In the rows, zero is written as 128.
Z: 4 groups of rows, each row roughly a mix of its group's hidden directions:
Z (156 x 11):
[[109 149  78 102 112 142  97 115 108 100 158]
 [151  73 140 145 119 139 157 111 118 151 168]
 [130 139 136 159 163 117  94 129  70 138 106]
 [136 181 135 108 143  99 100 163 117  94 132]
 [126 109 168 117 134 151 140  87 118 121  73]
 [107 115 115 168  84 135 122 111  98  95 159]
 [149  83 107 132 154 122  81 107 100 117 148]
 [146 157 151 144 122 170 106  75 146 127 113]
 [162 135 117  78 125 130 166 128 140  89 152]
 [176 157 116 141 146 172 160 140 109 114 138]
 [108 108 132 141 109 121  54 141 136 150 134]
 [137 116 173  93 111  86 110 163 134 105 125]
 [125  97 119 114 168 142 105 161 166 121  90]
 [136 141 184 132 134 145 148 109 117 123 182]
 [109 116  94 146 132  91 135  94 101 176 138]
 [128 125 153  93 149 154 140 149 143  92  78]
 [152  77 119 147 162 133 123  88  93 125 128]
 [106 104 132  87 118 119  66 111 135 111 112]
 [159 115 111 119 169 160 181 132 135 124 106]
 [109 113  98 138 149  90 175 117 108 136 165]
 [158 125 145 107 168 158 141  98  83 146 128]
 [142 146 176 110 101 163  86 150 134 123 117]
 [ 90 170 140 164 112 119 115 129  85 140 149]
 [127 161 171 123 112 164  91 161 106 132 136]
 [ 67  94 118 157 105 117 112 110 145 114 117]
 [106 119  62 137 111 129 102 115 122 136  92]
 [154 115 139  91 119 148 157 118 108 140  70]
 [165 161 174 133 127 158 100 154 117 115 112]
 [116  97  84 137 161 150 157 149  89 132 122]
 [125  92 145 139 110 140 129 135 102  91  71]
 [153 101 126  92 150 101 106 121 158  81 130]
 [173 120 133  98 179 130 126 131 102 158 108]
 [100 101 189 109 101 135 134 152 133 111 144]
 [131  95 122 132 127 105 117  99  70 137 168]
 [120 106 101  98 161 115 105  88 109  95 103]
 [125 170 139 139 127 149 127  80 167 155 103]
 [151 117 137 102 134  79 145 153  78 147 120]
 [124 168 101 134  93 149 131 132 150 176 155]
 [138 167 163  71 151 125 127 142 146 143 110]
 [143 132 115 152 170 166 139 168 121 128  87]
 [124  86  92 135 100 178 126 106 139 136 103]
 [149 142 159 143  91 158 132 125  90  84 118]
 [104 191 133 105 121 150 138 124  98 102 146]
 [135 169 140 103 132  94  77 117 149 110 151]
 [167 125 148 127 149 135  85 114 124  97  81]
 [104 141 116 113 171 131 129  99  83 103  94]
 [154 141 133  95 144  77 124 157 140 117 169]
 [160 124 102 115 140  73 114 153 121 163 149]
 [160  78 153 113 143 114 116 167 159 120 135]
 [121 135 157 120 131 100  96 121 147  62 134]
 [122 143 124 108 106  98 124  91 131 165 181]
 [148 140  64 119 144 151  93 113 118 109 141]
 [158 146 180 114 130 160 114  82 118 121 126]
 [117  93 157 167 102 180 118 140 119 142 127]
 [162 155 170  92 146 154 136 149 148 116 104]
 [146 127 137 114 172 177 111 129 163 125  95]
 [115 135  63 149 130 121 154 142 139 146 165]
 [ 84 112 169 128 144  90 132 127 112 140 168]
 [117 128  76 133 144 137 185 118 113 135 158]
 [157  82 102  98  99 115 115 107 151  99 120]
 [131 113 103 154 104  97 120 105  77 139 163]
 [153 144 149 107  95 137  98 171 145 123 169]
 [113 105 172 115 142 133  97  76 135 133 100]
 [111  92  92 153 108 167 111  98 125 138  98]
 [126 111 112 141  70 129 141  91 144  90 145]
 [109 127 138  94 142  78 131 152 170 155 112]
 [106 100  70 162 140 156 116 138 142 117 146]
 [158 109 125  87 125 114  85 135 147  98  92]
 [109 103 107 183 116 145 109 107 115 157  96]
 [157 169 116 148 165 127 118  97  84 142 125]
 [131 139 133 120 136 157 100 140 198 107 142]
 [158  76 136 141 121 142  84 102 147 133 105]
 [122 144  95 177  73 153 122 119 122 129 131]
 [101  76 122 129 134 128  79  95 109 140 122]
 [166  98 120 113 145 145 152 115 117  96  79]
 [103 158 159 152  90 141 105 144 122  95  96]
 [172 131 126  79 169 134 136 127 126 142  92]
 [112 130 154 125 135 121 112  57 138 162 120]
 [124 111 178  92 144 165 132 120 120  93 152]
 [133 125 185 104 130 131 138 112  99 121  78]
 [142 159 116 104 140 107  77 137 130 176 141]
 [139 151  91 179 112 157 121  88 118 140 131]
 [117 167 119 131 122 141 189 153 119 139 161]
 [101 163 155 179 147 133 137 121  87 117 132]
 [129 119 150 122 107 144  98 152 158  73 158]
 [149 132  73 136 109 175 146 109 133 149 110]
 [102  85 116 145 103 140 141  83 139 149  94]
 [133 107  86 105 140  93 110 103 161 100 102]
 [102 136  69 107 151  86 135 120 132 107 134]
 [143 121  93 156 119 179 163 145 144 117 102]
 [117 176  96  90 134 110 158 110 129 118  96]
 [117 176 118  98 110 126 133 186 119 115 114]
 [174 133 161 154 161 154 159 105 135 145 136]
 [107 160  85 100 161  97 132 128 111  95 128]
 [165 137 149  88 158 121 128 150 141  97 167]
 [ 99 166 136 102 110 131 181 152 124 132 159]
 [108 174  74 110 115 130 142 114 117 127  94]
 [108 110 139 158 108 183 131 135 121 138  81]
 [138 195 149 141 135 135 128 173 113 121 127]
 [109 174  91 114 141  98 100 148 144 104 107]
 [141 135 105 131 135 163 154 145 112 191 108]
 [125 131 153  90 135 112 109 146 178  83 131]
 [123 106 104  81 115  97 113 132 140 110 177]
 [150 169 131 130 126  91 136 183 124 147 151]
 [177 169 139 133 124 181 138 130 118 107 132]
 [176 152 116 149 118 154 144 146  82 117 105]
 [121 124 114 133 113 146 118 169 188  91 130]
 [141  95 132 122  89 104 144 176 155 157 136]
 [146 117 146  87  90 126 152  84 116 116  98]
 [138 147 161  89 126 118  90 141 139  97  86]
 [119  79 158 162 140 164 108 125 129 125  93]
 [111 142 139 139  88 173 155 151 141 165 149]
 [144 124 132  67 128  94 124 126 136  83 146]
 [131 181  87  90 144 128 141 102 122 105 123]
 [118  94  93 173 138 144 112 118 106 164 152]
 [107 143 150 160 136 155 179 125  89 148 117]
 [157 134  96 102 103 132 154  87 163 125 156]
 [147 128 124  99 156  85 112 119 145 175 159]
 [146 148 130 105 155  60 127 141 136 123 155]
 [141  87 101 158 155 130  73 132 128 124 111]
 [ 98 135 137 186 125 154 151 141  89 138 116]
 [142 170 180 113  90 123 124 126 155 107 134]
 [ 93 102 110 123 109 137  61 124 135 146 129]
 [104 145 134 135 113 156 170  68 119 140 116]
 [ 86  82 138 120 126 102 137 109  85 126 151]
 [134 152 138  72 141  86 141 143 141 100 148]
 [179 161 156 118 121 167 128 149 126  96 124]
 [155 160 155 128 181 131 143 145 131 117  87]
 [136 136  95 171 176 139 115 151 106 158 134]
 [106 159  69  90 116 114 115 117 118 106 129]
 [110  91 150 160 109 171 101 158 120 129 107]
 [109 107 118 161  99 188 121 102 114 140 120]
 [ 86 171  80 138 140 104 109 153 127 132 130]
 [171 183 118 133 139 128 149 168 124 147 136]
 [ 88 165 164 163 134 142 159 137 131 103 145]
 [119  76 133 127 119 133  91 119 102 147 174]
 [116 123 179 101 112  88 132  93 102 138 146]
 [110 139 112  81 121  88 120 171 138 105 107]
 [122 114 101 143  94 154 174 117 121 175 142]
 [146 133 123 155 127 179 139 157 129 145  76]
 [103 140 101 180 132 143 126 156 129 163 162]
 [136  80  74 144 139 104 130 106 141 136 152]
 [171 167 118  93 164 105 143 151 141 115 132]
 [135 107 139 145  93  78  92 106  94 130 124]
 [121 133 151 149 100 159 154 123 109  90  80]
 [166 112 183 151 167 147 128 146 135 127 130]
 [ 88 135  96  77 127 119 168 111 132 110 133]
 [138 139 141 143 177 156 146 157 125  95  88]
 [122 144 122 163 100 160 160 104  79 112 125]
 [ 93 103  59 128 135 129 125 101 139 138 124]
 [186 140 169  97 135 121  95 122 128 127 143]
 [160 159 137  83 130 118 149  74 129 126 134]
 [140 183 133 127 127 165 158 101 142 139 160]
 [134 111 158 138 121 165  81 109 147  89 107]
 [107 116 109 159  81 130 150 103 142 114 172]
 [148  77 150 109 126 116  74 106 127 113 128]]
the one row of each list that fits no group (the others fit one group, some only roughly):
- j_802: [100 125  90 127 126 134 147  69 134 137  91]
- j_965: [108  99 139 108  74 112 153  98 113 153 146]
- j_427: [ 95 105 139  61 145  98 132 135 120 118 131]
- j_670: [ 99 126 127 146 110 166 136 144 161  88  88]
- j_980: [ 89 142 134 141 113 165 174  97 123 120 158]
- j_839: [144 111 180 128 159 115 101 122 124 104 171]
- j_476: [148 117  63 123 103 162 106 151 132 133 135]
- j_759: [ 99 115 171 106 139 125 149  83  99 143 105]
- j_862: [139  78 183 113 146 120 134 139 158 114 121]
- j_570: [113 138 132 161 106 114 131  78 104 148  83]
- j_234: [140 127 147 121 145  87  93  94  92  95 110]
- j_780: [123 108 122 114 153 105 153 123  76 161 164]
- j_693: [152 144  85 124 129  85 129 158 163 109 152]
 -> j_427
- j_194: [116 108 126 168 143 169 168 165 139 109 118]
- j_621: [118  52 149 139 131 138 149 114 140 113 138]
- j_821: [108 100 171 144 141 104 136  72 128 140 144]
- j_536: [172 153 158 102 115 107 151 157  92 119 139]
- j_326: [141 188 122 127 123 149  85 149 123 143  99]
- j_846: [111 113 192 170 134 131 146 108 117 148 126]
- j_377: [125 131 118 124 115  99 146 197 142 118  95]
- j_262: [124 164 146 134 128 157  72 142 126 120  88]
- j_7: [140 168  84  85 112 125 163 131 139 125 108]
- j_286: [143  64 131  89 115 113 105 142 145 119 111]
- j_184: [118 154 148  69 111 124  93 148 130  97 136]
- j_528: [153 118  95 141 139 152 141 172 114 110  80]
- j_122: [130 133  90 144 140 159 136 175 175 141 140]
- j_847: [175 102 121 136 115 147 168 124 156 166 143]
- j_708: [127 127 184  95 131 116  89 136  92 118 144]
 -> j_621
- j_726: [112 107 112 143  97 122 175  95 119 142 171]
- j_702: [154  83 170 103 122 152 113 105 104 131 153]
- j_206: [150 174 116  98 133 143 126 144 112 106 180]
- j_97: [174 102 124  91 122 110 134 119 129  93 169]
- j_897: [ 98 109 135 111  78  90 124 165 130 138 150]
- j_76: [100 108 159  97 135  86 156 142 102 142  98]
- j_277: [129 155 121 107 115 110 139  83 164 117 176]
- j_38: [126 179 130 111 151  84 165 124 133 130  99]
- j_269: [129 125 136 107 107  80 138 188 119 105 124]
- j_518: [114 124 118 135 132 112  85  95 180 162 138]
- j_879: [117 116  89 141  89 131  99 148 172 110 153]
- j_327: [156 173 106 133 153 137 137 109 105 178 139]
- j_740: [180 113 148 151 178 104 129 140 115 139 110]
- j_715: [155  99 113 149 106 190 113 140 125 146 145]
- j_778: [195 123 132 124 128 139 121 150 126 107 172]
 -> j_740
- j_435: [152 147 137 171 167 164 102 115 103 123 148]
- j_271: [170 103 163 119 109 106 134 141 120 121 180]
- j_323: [109 128 145 165 139 152 135 149  79 150  89]
- j_94: [ 92 127 157 151 144 146 126  94 115 120  74]
- j_508: [130 118 105 142 137 125  77 147 189 130 125]
- j_497: [156 167 136  98 141 112  76 124 116 133  96]
- j_131: [135  92 137 121 110  81  84 161 131 104 127]
- j_932: [127 142 123 118 110 130 158 159 116 102 193]
- j_777: [140  80  84 169 139 112 121 154 146 129 139]
- j_896: [112 104 121 144  89 144 157 138 146 164  81]
- j_228: [150 114 113 150 117  90 109 144 128 158 184]
- j_113: [168 128 136 125 123  91  70 135 156 139 113]
 -> j_777
- j_153: [148 137 133  86 162 115 138 174 166 144 122]
- j_901: [125 100 126 123 162 113 116 153 171  79 148]
- j_687: [107 136 156 126 101 150 158 140 166  77 118]
- j_149: [200 127 137 132 144 147 107 126 161 122 138]
- j_108: [184 106 156 139 145 131 156 100 132 110  98]
- j_970: [ 97 169 130 135 144 146 137 107 106 117  72]
- j_781: [ 93 122 145 120 155 105 127 155 139 159 182]
- j_922: [ 90  96 101  83 132 130 130  86 132 123 107]
- j_295: [175  97 142 118 179 130 106 134 148 104 138]
- j_666: [116  86  89 156 109 127  97 153 115 163 136]
 -> j_149
- j_161: [ 72 161  92  97 112 119 149 135 143 132 137]
- j_764: [138 141 120 159 179 148 137 143  92 161 105]
- j_195: [113  96 121 127 106 112 105  93 101 166 168]
- j_766: [107 130 159 102 158 106 141 142 166  99 167]
- j_237: [149 134 117 139 109 167 175  94 116 109  95]
- j_42: [107 128 101 108  91 170 160  90 135 133 110]
- j_36: [142 111 128 133 169 114  68 124  94 110 117]
- j_906: [ 58 128 116  96 129 110 136 103 125 137 108]
- j_302: [141 149  77 174 109 156 120 142 147 114 145]
- j_651: [123 124 148 115 112  97 114 182 150 113  84]
- j_389: [151 162 106 118  70 151 130 102 153 132 121]
- j_653: [127 123 169  83 156 113 172 106 137 111 140]
 -> j_195
- j_866: [158 139 187 122  92 148 156 140 148 129 120]
- j_387: [106 103  83 122 114  92 137 121 179 140 135]
- j_586: [115 106 145 160 174 116 138 122  73 115 117]
- j_997: [110 168 191 141 137 151 119 108 118 144 115]
- j_21: [ 97 114 189 107 104 126  93 133 115 141 134]
- j_756: [130 152  90 172 166 129 129 126 123 154 166]
- j_995: [179 136  94 140 139 150 115 115  98 128  86]
- j_605: [121  94 135 118 155 111  90  78 131 160 144]
- j_196: [119  95 141 138 144 107 160  91  86 153 154]
- j_644: [173 158 122 124 145  90 152 162 147 152 114]
- j_909: [128 126 112 148 121 172 151 167 159 105  91]
- j_823: [141 103  83 129 108 106 147  89 149 164 144]
- j_773: [127 126 128 169 106 168  99  82 115 102 135]
 -> j_997
- j_938: [131 111  93 175 110 145 100 124 123 103 170]
- j_588: [177 111  73 130 157 143 117 136 119 141 109]
- j_505: [146 131 124  71 163 103 133 158 129 123  94]
- j_914: [102 157 185  87 135 111 149 123 135 137 143]
- j_107: [112 117 135 117 115  56 125 124 133 167 115]
- j_200: [110 163 131 119 130  56 139 148 124 142 125]
- j_624: [123 107 118 144 112 122 163  83  75 146 140]
- j_10: [141 129  89 129 137 114 130 191 164 138 112]
- j_975: [103  96 132  96 131 106 123 144 153 108  72]
- j_527: [180 153 124 102 165 118 123 131 140 171 125]
 -> j_505
- j_650: [138 153 100 154 103 114 167 158  82 130 127]
- j_754: [133 102 126 119  89 120  84 146 156  91 100]
- j_168: [112 106 127 113  94 177 164 103 139 129  95]
- j_750: [ 99 123 136 116 123 104 140 122 164 142 194]
- j_399: [129 121  94 167 127 162  92 124 151 158  96]
- j_887: [ 94 110 200 143 124 144 133 132 121 115 115]
- j_156: [104 127  81 133  70 150 114 137 114 149 123]
- j_684: [139 132 122 165 109 182 112  99 135  93 149]
- j_520: [136 191 144  99 150 120 119 147 127 151 160]
- j_394: [102 100 136 129  85 132  91 162 121 146  93]
- j_20: [182 129 160 118 142 171 100 113 123 110 141]
 -> j_520
- j_444: [198 141 125 149 137 127 132 161 135 125 157]
- j_483: [ 78 130 126 124 154  69 128 115 103 125 118]
- j_16: [125 121 123 149 136 115  95  64 107 164 129]
- j_290: [125 149  88 155 164 125 175 129  95 131 145]
- j_241: [183 113 135 146 171 167 111 140 135 121 138]
- j_789: [ 86 138  91 137 127  98 158 115 155 138  89]
- j_488: [108 134 105 173 104 177 144 111 110 100 130]
- j_578: [ 97 134 113 180 156 113 160 119 112 160 113]
- j_430: [185 145 147 154 161 131  90 109 129 140 130]
- j_461: [180  88 136 160 134 153 155 104 116 129 137]
- j_994: [187 138 123 111 169 164 120 142 112 137 117]
- j_292: [126 161 108  98 121 151 173  78 128 125 121]
- j_603: [132 160 117 124  71 168 155 119 148 141 114]
- j_521: [147 146 110 133 110  80 148 157 176 122 147]
 -> j_430
- j_356: [154  99 147 181 140 141 100 125  96 152 142]
- j_297: [143 156 146  85  86 161 106 137 113 101 133]
- j_391: [130 166  89  71 122 105 142 147 132 114 135]
- j_992: [133 198 123 118 140 116 121 145 105 114 162]
- j_361: [121 138 131 180 159 147 113 160  98 110  97]
- j_669: [148  84 137 152 118 108 155 100 152 170 142]
- j_77: [176 110 102 175 168 121 133 112 123 134 118]
- j_381: [108  95 137 136 108 163 174 102 117 157 153]
- j_267: [ 91 122 173 125 103 134 174 133 141  95 129]
- j_89: [153 107  96 138 114 114 128 179 148 162  99]
- j_141: [172  99  90 116 142 110  94 122 135 101 156]
- j_216: [124 153 160 101 171  99 130 109 108 164 151]
- j_638: [180 155 100 154 148 165 130 125 101 141 120]
- j_313: [163 119 112 135 151 127 118  90  83 167 110]
- j_836: [112 117 123 168 141 146 136 160 159  73 133]
 -> j_297
